Each path below is one point turned by a fixed rotation once a step. After each direction that follows a path, write how fast that rotation turns it, in degrees a step (0 if it stays still).
Each turn is a multiple of 5 degrees from 10 to 175, or 0.
Each row of a path follows its step; steps can be skipped.
Rotation 1:
step 1:  .01  .10 -.04  .04 -.05  .08 -.03 -.29 -.06  .15  .02  .34  .02 -.12 -.11  .02  .13  .11  .06  .02  .06 -.13  .01  .08  .05 -.11 -.21 -.11 -.18 -.02  .08 -.01 -.09  .01  .12  .05 -.07
step 4:  .15 -.07  .04  .01 -.01  .03 -.04  .14 -.02  .09  .05  .11  .03 -.28  .05  .01 -.08  .03  .30 -.14 -.02  .04  .09  .04  .05  .04 -.04 -.03 -.02 -.03  .14 -.14  .03  .11 -.09  .11 -.35
step 5: -.10  .04  .01  .06  .15  .08 -.25 -.15 -.03  .19 -.04  .10  .18 -.20 -.03 -.11 -.06  .05 -.03  .01 -.02  .01  .00  .03 -.09 -.07 -.13 -.09 -.24 -.13  .08  .03  .06  .16  .22 -.05 -.13
step 7:  .12 -.18 -.11 -.07  .16  .28 -.05  .02  .00 -.05 -.07 -.12 -.11  .02 -.06 -.04  .13 -.07  .27 -.08  .02  .03 -.05 -.06  .17 -.02 -.10  .13  .05 -.23  .02 -.13 -.09  .05  .09  .08  .09
step 8:  .08 -.07  .10  .01 -.09  .03 -.12 -.12 -.07  .17  .05  .10 -.08 -.18 -.03  .10  .17  .16  .26  .07 -.06  .03  .21 -.04  .08 -.10 -.12  .09  .03 -.08  .02 -.07 -.08  .21 -.19  .07 -.11
step 10: -.05 -.06 -.12 -.04  .15 -.03 -.21 -.12 -.26 -.14 -.02 -.08 -.10 -.05 -.17  .09  .07 -.02  .00 -.21 -.02 -.05 -.19  .05 -.17  .03  .02  .17 -.07  .08  .12  .01  .02  .21  .10 -.07 -.04
step 12:  .07  .00  .01  .12 -.08  .16 -.20 -.15  .04  .22 -.16  .04 -.06 -.09  .02 -.08  .05  .06  .16  .01 -.02 -.04  .03  .29  .17  .02 -.03 -.04 -.12 -.19  .02  .02  .00  .20 -.14  .07 -.12
step 14: -.02  .00 -.09 -.10  .15  .16  .05  .14  .00 -.23 -.01  .09 -.16 -.01 -.18 -.08  .07  .01  .12 -.13  .03 -.13 -.14  .12 -.20 -.10 -.10  .16 -.02 -.01  .18 -.15 -.02  .19  .06  .01  .01
step 15:  .05 -.14 -.04 -.08  .12 -.12 -.09 -.12 -.09 -.08  .05  .02 -.02 -.13  .14 -.07  .09 -.06  .28 -.01 -.08 -.08  .14  .03  .10 -.14  .03  .29  .04 -.13  .09 -.16  .10  .06  .15  .06 -.15
Speeds:
 .08  .00 -.02 -.06  .05  .02  .02  .03 -.12  .04 -.05  .01  .00  .12 -.01 -.02 -.02  .04 -.03  .00 -.01  .04  .00  .01 -.08 -.02  .06 -.03 -.02 -.02 -.05  .06  .01  .02  .00 -.02 -.01 : 100
 .02 -.03  .10 -.01  .02  .00 -.05  .06  .00  .05  .00  .02 -.02 -.06  .04 -.06  .04 -.02  .02 -.02 -.01  .00 -.04  .00 -.01  .02 -.01 -.04 -.02  .01 -.10 -.02 -.07 -.03 -.11 -.05 -.01 : 85
 .02  .02  .07 -.07 -.04 -.06  .05 -.10 -.04  .01 -.06  .04  .02 -.04 -.04  .00 -.02  .05 -.05 -.01 -.02  .01  .04 -.10  .01  .00 -.05  .06  .02  .03 -.01 -.03  .02  .01 -.02 -.07  .02 : 145
 .03 -.01 -.01 -.03 -.02 -.05 -.01 -.04  .08  .03 -.02 -.03  .04 -.03 -.01  .06  .00 -.05 -.10  .06 -.03  .01 -.08  .02 -.01 -.05  .06 -.04 -.05 -.01 -.05 -.02  .00  .10  .00  .02  .05 : 100
 .07 -.11 -.02  .03  .03 -.01  .03 -.02  .05  .02 -.07 -.08  .03 -.01 -.05 -.01  .04  .01  .02 -.01 -.05  .01  .07  .04  .03 -.03  .08  .03  .05  .00  .01 -.04 -.01 -.06 -.03 -.02 -.03 : 90
-.01  .02 -.06 -.02 -.06  .10 -.01 -.07 -.02  .03 -.08  .03 -.02  .03 -.03  .00  .00 -.03 -.02  .00  .01  .00 -.01  .02  .10  .01 -.03 -.06  .00 -.04 -.03  .01 -.06 -.07 -.03  .01  .08 : 65
Rotation 2:
step 0:  .13 -.04  .17  .15 -.13 -.18 -.04  .16 -.02 -.02 -.01 -.20  .18 -.07  .08 -.04 -.20  .08  .12  .03  .01  .12 -.14 -.11  .25 -.05 -.12 -.02  .10  .10  .22 -.04  .12  .07 -.01 -.05 -.15
step 3: -.08  .17  .07  .03 -.16  .07  .24  .11  .13 -.07  .14  .12  .06  .10  .17 -.14  .05  .08 -.06  .06  .03  .04  .23 -.08  .05 -.02  .05 -.20  .08 -.13 -.06 -.31  .10  .05  .10 -.02 -.11
step 4: -.03 -.14 -.16 -.07 -.06 -.28 -.11  .00 -.01 -.01 -.08  .00  .04  .11 -.18 -.17 -.29 -.01  .04  .10 -.08 -.10  .09 -.08  .09  .14 -.03 -.24 -.13 -.13  .05  .11  .03 -.05 -.02  .20  .08
step 5:  .01 -.04  .13  .04 -.11 -.13  .07 -.02 -.08 -.04 -.11  .20 -.16  .02  .05 -.02  .01 -.12  .09 -.20  .02  .11  .24 -.15 -.14 -.03  .11  .11 -.07  .10 -.06  .15 -.05  .10  .32 -.18  .06
step 7: -.15 -.05  .01  .05 -.15  .09  .06  .05 -.12  .02 -.05  .00  .10  .11  .01 -.03 -.05 -.15  .19 -.12  .22 -.06  .02  .25 -.01  .07  .03  .11 -.03 -.04 -.29 -.03  .06  .11  .05  .34 -.08
step 8:  .00  .03  .03 -.12 -.04 -.07 -.01  .11  .01  .22 -.05 -.08  .11 -.30 -.08 -.02  .06  .06 -.03 -.08  .11 -.15  .06 -.16  .18 -.13  .09  .11 -.02 -.02  .28  .21  .21  .00  .12  .10 -.02
step 9:  .08  .30  .13 -.15  .02 -.10  .26 -.16  .08 -.03  .01 -.18  .12  .14  .07  .11 -.07 -.12 -.05 -.03 -.06 -.01  .10 -.04 -.04 -.02  .03 -.03  .01  .12 -.11  .05 -.18 -.01  .04  .04 -.33
step 11: -.01 -.17  .02 -.10 -.19  .16  .26  .09 -.12  .03  .01  .10 -.09 -.03  .07 -.13  .11  .11 -.16 -.10  .02  .16 -.05 -.28  .05  .18  .10  .12 -.06  .02 -.06 -.10 -.11 -.09  .07  .11 -.16
step 12: -.11  .10  .14 -.12  .08 -.21  .01 -.01 -.01  .12  .04  .09 -.13  .04 -.26  .10 -.09  .04 -.20  .11  .07  .03  .00 -.02 -.18 -.16  .07 -.21 -.09 -.04  .03 -.07  .12 -.24 -.07  .19  .06
Speeds:
-.06  .02  .02 -.04  .06  .00  .02  .05  .03 -.07 -.04 -.02 -.04  .06 -.04  .06 -.08  .04  .04  .09 -.02 -.01  .00  .05  .01 -.04  .01 -.01 -.06 -.03 -.01 -.04 -.02  .05 -.05  .03 -.07 : 125
-.03 -.02  .06 -.01 -.05  .00 -.04  .01 -.04  .01  .00 -.04  .04  .05 -.05  .08 -.04  .06  .05 -.03  .06  .02 -.02  .03 -.07  .02  .05  .06  .09  .01  .08 -.05 -.03 -.02  .02  .00  .05 : 55
-.02  .04  .02 -.02 -.04 -.01  .00  .06  .00  .05 -.01 -.03 -.02 -.05  .01  .10  .03  .01 -.06 -.03  .01 -.03 -.08  .01  .00  .02  .08  .01 -.06 -.01 -.08  .05 -.07 -.09 -.02  .01 -.03 : 20
Rotation 3:
step 0: -.09  .07  .14 -.12  .00 -.15 -.05 -.19  .06  .06  .20 -.24 -.07  .15  .04 -.10  .02 -.09  .09 -.29  .04  .21  .17 -.17 -.19  .20  .04 -.01 -.06  .04  .06 -.24 -.18  .01  .02 -.10  .02
step 1: -.05  .20  .14 -.02  .03  .17 -.07 -.11 -.19 -.18 -.04  .08  .05  .31 -.04 -.07  .01  .07 -.08 -.04 -.31  .11 -.03 -.11 -.11  .11  .07  .09  .06  .05 -.06  .32 -.13  .05 -.18 -.13  .05
step 2:  .16  .26  .05 -.17  .01  .24 -.14  .11  .00  .12 -.01 -.05  .24  .14  .03  .11  .03  .21  .12  .04 -.07 -.06 -.08  .07  .11 -.06 -.04  .03  .06  .09 -.01 -.32 -.12  .26 -.09 -.09 -.11
step 3:  .07  .01  .05  .03  .00  .06 -.04 -.31  .04  .01  .01 -.19  .07 -.03  .22  .24  .02  .01 -.07 -.17 -.14 -.06 -.01  .08 -.06 -.19 -.08 -.05 -.30  .36  .07  .09 -.02  .06  .15  .03 -.08
step 4: -.09 -.07  .20 -.13 -.18  .04  .03 -.03 -.06 -.19  .00 -.02 -.11  .01  .13  .00 -.32  .04  .21 -.13  .12 -.04  .18  .16 -.03  .05  .23  .23  .05  .24 -.07  .04  .13  .13 -.05 -.07 -.03
step 9:  .13 -.15 -.01 -.23 -.17 -.12  .00 -.01  .02  .06  .13  .32 -.11 -.08  .22 -.10 -.21 -.18  .13  .12  .07  .02  .08  .09  .09  .20  .04 -.04 -.10 -.05 -.19  .08  .04 -.19 -.13  .12  .00
step 10:  .08 -.04 -.29  .02 -.08  .03 -.05  .22  .26 -.05  .02  .28  .04 -.13 -.23 -.04 -.01 -.07 -.22  .13  .01 -.09 -.06 -.12 -.09 -.06  .23 -.09  .16  .12 -.02  .11 -.03 -.15  .00 -.02 -.10
step 11: -.14  .14 -.35 -.03  .13 -.24  .02  .08  .15  .00  .00 -.01  .05 -.06  .21 -.04  .02  .06  .16 -.12  .02 -.15 -.03  .00 -.04 -.03 -.01 -.14  .20 -.22  .03 -.15 -.08 -.12  .22  .24  .02
step 15:  .04 -.22 -.09  .10 -.03 -.04 -.03 -.09 -.02 -.27 -.22  .07  .15 -.07 -.05 -.08  .13  .07  .12 -.09  .07 -.13  .05 -.36 -.25 -.07  .09  .05  .25 -.07 -.11 -.02 -.06  .05  .06 -.15 -.10
Speeds:
 .00 -.02 -.02 -.07  .07 -.08  .01 -.01  .03  .00 -.08  .07  .02  .00 -.08  .01  .02  .06 -.01 -.06 -.06 -.06 -.06 -.01  .07  .00 -.04  .05  .01  .02 -.03 -.02 -.07  .02  .00  .01  .02 : 80
 .01  .06  .01  .02 -.02  .00  .01  .06  .01 -.03  .00  .00  .04  .01 -.02 -.06  .09 -.01 -.04 -.01 -.01 -.02  .02 -.04 -.04  .02 -.05  .10 -.04  .07 -.05  .03  .12 -.03  .04  .06 -.01 : 160
 .01  .02  .01 -.06  .08 -.02  .06 -.08 -.05 -.05  .02  .02 -.03  .01  .08 -.06  .00 -.04  .02  .01 -.06 -.01  .00  .08 -.05 -.02 -.05 -.02  .00  .00  .03  .07 -.01 -.02  .03  .06  .07 : 135
-.01 -.08  .07  .07 -.03 -.04 -.03  .03 -.03  .00  .04 -.01 -.02  .02  .00  .00  .01 -.02  .04 -.13  .03  .05 -.05  .06  .02 -.05  .03  .05 -.02  .03  .02 -.03 -.01 -.06 -.01  .04  .07 : 85
-.06  .04  .11  .04 -.04 -.01  .02  .02  .07 -.02  .03  .02 -.04  .02 -.04 -.04  .01 -.02  .08  .05  .01 -.04 -.06  .02  .01  .07 -.02 -.04 -.05  .00 -.05  .06 -.06  .02 -.01 -.03  .03 : 90
-.05  .03 -.04 -.01  .02  .05  .01  .08  .04 -.03  .05  .00 -.02  .01  .02  .01  .05  .01 -.06  .03  .02  .01 -.07  .10  .04  .03  .00  .03  .09  .02  .05 -.06  .01  .07  .05 -.03  .05 : 125
Rotation 4:
step 1:  .03 -.09  .16 -.14 -.11  .07 -.04 -.15 -.07 -.03  .00  .03  .10 -.07  .03 -.03  .07 -.13  .13 -.09 -.03 -.02  .03  .05 -.07  .14  .10  .31 -.06  .01  .11 -.04 -.24 -.01  .11  .34 -.09
step 2:  .20  .07 -.02 -.16 -.29  .08  .08  .09  .10  .16 -.13 -.03 -.01  .10 -.13 -.10  .15  .07  .04 -.13 -.03  .04  .11 -.12  .02  .03  .06  .01  .02 -.06  .18  .28 -.20  .00  .04  .04 -.07
step 3: -.13 -.13 -.07 -.03 -.14 -.04  .08 -.25 -.01  .05  .01  .10 -.01  .02  .07 -.22  .19 -.10  .01 -.05 -.06 -.06  .09 -.04 -.06  .28  .10 -.06 -.15  .19 -.02  .15 -.16 -.19 -.02  .05 -.06
step 4: -.06 -.03  .20 -.30 -.11  .01  .06 -.16  .04  .08  .04  .01  .16  .00  .00 -.06  .29  .02  .17 -.01  .14  .10 -.02 -.16  .05  .15 -.08  .07  .17 -.09  .05 -.01 -.11  .08 -.04  .03 -.17
step 6:  .00  .09 -.02 -.03 -.12 -.04  .02 -.03 -.01 -.05  .05  .26  .05  .11 -.08 -.17  .07 -.20  .15 -.08 -.13  .14  .18 -.15 -.08  .23  .11 -.02  .08  .03 -.09  .10 -.08  .20 -.06  .09 -.19
step 7:  .05 -.03  .01 -.11 -.12 -.18 -.01 -.08  .02  .35 -.09 -.06  .06  .04 -.02 -.09  .20  .00  .04  .12  .04 -.12 -.01 -.24 -.07  .10  .10  .04  .21  .09 -.20  .05 -.02 -.02  .10  .17 -.01
step 10:  .11 -.12  .05 -.06 -.16 -.04 -.14  .10 -.02  .03  .10  .03  .11  .20 -.09 -.10  .16 -.10  .04 -.05 -.04 -.20  .00 -.08  .09 -.03  .19  .05 -.06  .06 -.07 -.05 -.15  .05  .11  .37 -.08
step 12:  .12 -.05 -.09 -.01 -.11 -.16  .10 -.10  .00  .05  .15  .00  .04  .05  .09 -.29  .30 -.07 -.13  .00  .06 -.14  .09  .00  .09  .14  .05  .07  .00  .08  .18 -.09  .02 -.12  .01  .04 -.23
step 15:  .01 -.13  .06  .12  .12 -.14  .08 -.16 -.01  .10  .22  .14  .00  .15 -.12 -.19  .05 -.05  .01  .03 -.04 -.12  .06 -.28 -.12  .21  .13 -.09 -.02 -.01  .09  .01 -.06  .11 -.07  .04 -.19
Speeds:
-.05  .01  .02  .05 -.05 -.01 -.03  .05  .01  .00 -.03  .12 -.01 -.02 -.02 -.01 -.07  .05  .01 -.03 -.05 -.01  .05  .01  .08 -.02 -.02  .03  .02 -.06  .01  .03 -.01 -.01  .11  .05 -.03 : 90
 .08  .02 -.06  .04  .06 -.05  .03  .06  .01  .03 -.01  .02 -.05 -.03 -.06 -.01 -.04 -.06  .00 -.03  .01 -.01  .02 -.05 -.09 -.03  .04  .07  .00  .01  .00  .03 -.10  .03  .01  .01 -.01 : 80
 .06  .04 -.04  .01 -.01  .07  .02  .06 -.05  .12  .04 -.04  .04 -.02  .01 -.02 -.01  .03 -.06  .01  .01 -.02  .03 -.07  .04  .01 -.06 -.05  .04  .00  .03 -.07 -.03 -.02  .04  .00 -.01 : 145
 .01  .02  .00  .05 -.03 -.01  .05  .04  .00  .01 -.01  .04 -.04  .07  .00 -.06 -.01 -.04 -.04 -.02 -.06  .05  .03  .03 -.05  .06  .01 -.04 -.02  .01  .12  .02  .07 -.02 -.01 -.09  .05 : 120
Rotation 5:
step 0: -.19  .15 -.19  .21 -.10 -.14  .05  .19 -.06 -.19  .02 -.05 -.10 -.08 -.01  .16  .14  .28  .05 -.12  .09 -.13 -.10  .13 -.07  .02  .07 -.13  .23 -.13 -.24  .11 -.12 -.11  .19  .02  .14
step 1:  .03  .08  .05  .13 -.13  .19  .06  .26 -.24  .02  .05 -.10 -.19 -.08  .16  .09  .22 -.17 -.04 -.14 -.13 -.07 -.09  .04  .13 -.08 -.06  .07  .16  .01 -.35  .05 -.05 -.14  .17  .05  .21
step 2:  .17 -.15 -.07  .28  .02 -.04  .09  .11 -.09 -.03 -.10 -.07 -.07 -.04 -.10 -.11  .15  .00 -.13 -.26 -.11 -.15 -.23  .23  .27 -.11  .20 -.13  .05 -.01 -.11  .13  .05  .05  .23 -.08  .09
step 6:  .04 -.08 -.16  .02 -.03 -.08  .03  .33 -.28 -.02 -.07  .08 -.14 -.04  .00 -.04  .12  .08 -.24  .04  .14 -.09  .05  .09  .13  .07 -.12  .13  .19 -.01  .03  .13 -.17 -.18  .35 -.06 -.17
step 9: -.15  .00 -.27  .07 -.04 -.30  .17  .20 -.04 -.05  .03 -.08 -.15  .03  .15 -.01  .32  .07 -.19 -.04  .06 -.12 -.03 -.04  .01  .01  .06 -.01  .11  .21 -.06  .00 -.24 -.26  .15 -.02  .00
step 10:  .11 -.10  .02  .16  .01  .03  .15 -.01  .01  .23 -.03 -.25 -.15 -.03  .20  .17  .23 -.01 -.18 -.10  .04  .04 -.12  .12  .13 -.04 -.10  .13  .26  .25 -.11 -.05  .09 -.21  .18  .06  .08
step 13: -.08 -.12 -.08  .23 -.05 -.04  .13  .08 -.13  .21 -.15 -.25  .00  .01  .11  .08  .27 -.15  .06  .05  .21  .21  .07  .18 -.01 -.13 -.24 -.06  .20  .19 -.14  .14 -.03  .05  .05  .05  .01
step 14: -.04 -.17 -.35  .10 -.06  .03  .09  .16 -.06  .03 -.05 -.25 -.02 -.02 -.19  .00  .07 -.24 -.01  .03 -.13  .14 -.05  .15 -.10 -.08  .18  .03  .17  .25  .01  .14 -.01 -.05  .27 -.09 -.18
step 15:  .06  .00 -.12  .14 -.11 -.02  .15  .24 -.09  .01 -.16 -.11  .18 -.20  .09 -.13 -.01  .06 -.28  .12  .25  .16 -.05 -.02  .07 -.15  .03  .12  .09  .15 -.05  .10  .04 -.21  .19 -.04 -.26
Speeds:
-.05 -.02 -.02 -.02 -.02 -.04 -.01  .02  .02 -.07  .03  .01  .06 -.04  .03  .02 -.05 -.04 -.01 -.02  .04 -.01 -.04  .00  .07  .04  .07 -.07  .07 -.05  .10  .03 -.04 -.06 -.02 -.04 -.04 : 120
 .03  .04 -.03 -.02 -.04  .01  .01  .07 -.03 -.03  .04  .03 -.02  .02 -.02 -.03  .03 -.05  .00 -.02 -.04  .01  .09 -.10  .08 -.02  .05 -.02 -.03  .06 -.01 -.08  .04 -.05 -.02  .04 -.03 : 135
 .01 -.04 -.03  .04 -.08 -.05  .02 -.01  .11  .04  .03 -.07 -.07 -.01  .06 -.01 -.07 -.02 -.06  .05  .00 -.05  .00 -.05  .01 -.04  .02  .01 -.08 -.02  .03  .01  .03  .00  .03  .03  .01 : 60
-.01 -.03 -.04  .07  .03 -.10  .05  .00 -.02 -.06  .00  .01  .01  .02 -.04 -.04  .08  .00  .01  .05 -.04 -.07 -.01 -.02  .00  .09  .01 -.04 -.03  .04  .01  .05  .00  .10 -.03  .01  .00 : 155
-.04  .04 -.10  .03  .04 -.01  .00 -.08 -.02 -.01  .05 -.01 -.03  .02  .01 -.02 -.05 -.02 -.02 -.01  .05  .09 -.01  .04  .05  .04 -.03  .06 -.03  .10  .04  .00 -.03 -.01 -.03  .03  .05 : 20
